[[ 69   9  -4   8]
 [ 74   3  19  13]
 [ 15   5   8   5]
 [-17   8 -21  -1]
 [ 19  14 -30  -4]
 [ 14  -7   5  -1]
 [ 55   9 -15   7]
 [-20  -3   0  -2]]
->
[[  8  13   5  -1  -4  -1   7  -2]
 [ -4  19   8 -21 -30   5 -15   0]
 [  9   3   5   8  14  -7   9  -3]
 [ 69  74  15 -17  19  14  55 -20]]

[[ -7  -5 -13  47 -24 -11]
 [  6  -2  -4  29 -17  10]
 [ 13  -5  -5  31  -9   0]
 [ 14   4  -8  24   0   5]
 [ 18   3  -1  17   6   9]
 [ 28  -3  -9  14  15   8]
 [ 25 -10   2   7  26   3]
 [ 26  -9  -4   2  37  13]
 [ 32 -19  -2  -8  46  17]
 [ 32 -16   1 -11  63  16]
 [  9  -7  -3 -27  63  38]]
->
[[-11  10   0   5   9   8   3  13  17  16  38]
 [-24 -17  -9   0   6  15  26  37  46  63  63]
 [ 47  29  31  24  17  14   7   2  -8 -11 -27]
 [-13  -4  -5  -8  -1  -9   2  -4  -2   1  -3]
 [ -5  -2  -5   4   3  -3 -10  -9 -19 -16  -7]
 [ -7   6  13  14  18  28  25  26  32  32   9]]

[[ 19  39]
 [-20 -10]
 [-18  22]
 [ 22 -18]
 [ 64  59]
 [  6   8]
 [ 39   0]]
->
[[ 39 -10  22 -18  59   8   0]
 [ 19 -20 -18  22  64   6  39]]

[[-35 -24   3  41  -2 -49  40   6 -32]
 [-31   4  48  27 -35 -52  55   3 -10]
 [-30   7  59  25 -35 -50  54   1 -10]
 [-27   9  71  19 -28 -42  46  -4 -12]
 [-48 -43  62  53  51 -47  15 -14 -76]
 [-13   5  36   9 -11 -18  19  -3  -7]
 [-16 -12   2  19   3 -20  15   2 -16]
 [-22 -10  70  19  18 -23   9 -14 -35]
 [-27   9  73  20 -31 -45  49  -3 -11]]
->
[[-32 -10 -10 -12 -76  -7 -16 -35 -11]
 [  6   3   1  -4 -14  -3   2 -14  -3]
 [ 40  55  54  46  15  19  15   9  49]
 [-49 -52 -50 -42 -47 -18 -20 -23 -45]
 [ -2 -35 -35 -28  51 -11   3  18 -31]
 [ 41  27  25  19  53   9  19  19  20]
 [  3  48  59  71  62  36   2  70  73]
 [-24   4   7   9 -43   5 -12 -10   9]
 [-35 -31 -30 -27 -48 -13 -16 -22 -27]]

[[-44 -25]
 [-47 -49]
 [ 83  50]
 [-56 -52]
 [ 64  44]
 [ 66  70]]
->
[[-25 -49  50 -52  44  70]
 [-44 -47  83 -56  64  66]]

[[  5   5   4  -1 -66  17 -20  -5   5  32 -56   8]
 [ 49  40  18  26   9   0  30  -5  34  -8  11   8]
 [ 19  40  14  26  47 -52   0 -51   5   2 -11 -51]]
->
[[  8   8 -51]
 [-56  11 -11]
 [ 32  -8   2]
 [  5  34   5]
 [ -5  -5 -51]
 [-20  30   0]
 [ 17   0 -52]
 [-66   9  47]
 [ -1  26  26]
 [  4  18  14]
 [  5  40  40]
 [  5  49  19]]

[[ 46 -38  11]
 [ 31 -33 -20]
 [-11 -55  28]
 [ -7 -71  26]
 [ 31 -33 -13]
 [ 38 -35 -62]
 [ 61 -16 -85]
 [ 64  -4 -81]
 [  2  -8   0]]
->
[[ 11 -20  28  26 -13 -62 -85 -81   0]
 [-38 -33 -55 -71 -33 -35 -16  -4  -8]
 [ 46  31 -11  -7  31  38  61  64   2]]

[[  5   8 -28  13  55  31   4  40  43 -23   0  64]
 [ -3 -57  16  21 -27 -67 -24   6 -32 -23  15 -39]
 [  5  44 -22 -10  41  59  18   8  41 -23 -11  53]
 [ -5   0  24 -21 -50 -26   0 -44 -39 -23  -2 -56]
 [  5  13 -27  11  55  35   4  37  44 -23   0  62]
 [  5  16 -27   8  55  38   5  34  44 -23  -2  63]
 [  1  63   2 -33 -12  63  26 -40   7 -23 -18  -4]]
->
[[ 64 -39  53 -56  62  63  -4]
 [  0  15 -11  -2   0  -2 -18]
 [-23 -23 -23 -23 -23 -23 -23]
 [ 43 -32  41 -39  44  44   7]
 [ 40   6   8 -44  37  34 -40]
 [  4 -24  18   0   4   5  26]
 [ 31 -67  59 -26  35  38  63]
 [ 55 -27  41 -50  55  55 -12]
 [ 13  21 -10 -21  11   8 -33]
 [-28  16 -22  24 -27 -27   2]
 [  8 -57  44   0  13  16  63]
 [  5  -3   5  -5   5   5   1]]

[[  0 -63 -63]
 [ 21  60  63]
 [ 83  15  26]
 [ -4  64  63]]
->
[[-63  63  26  63]
 [-63  60  15  64]
 [  0  21  83  -4]]
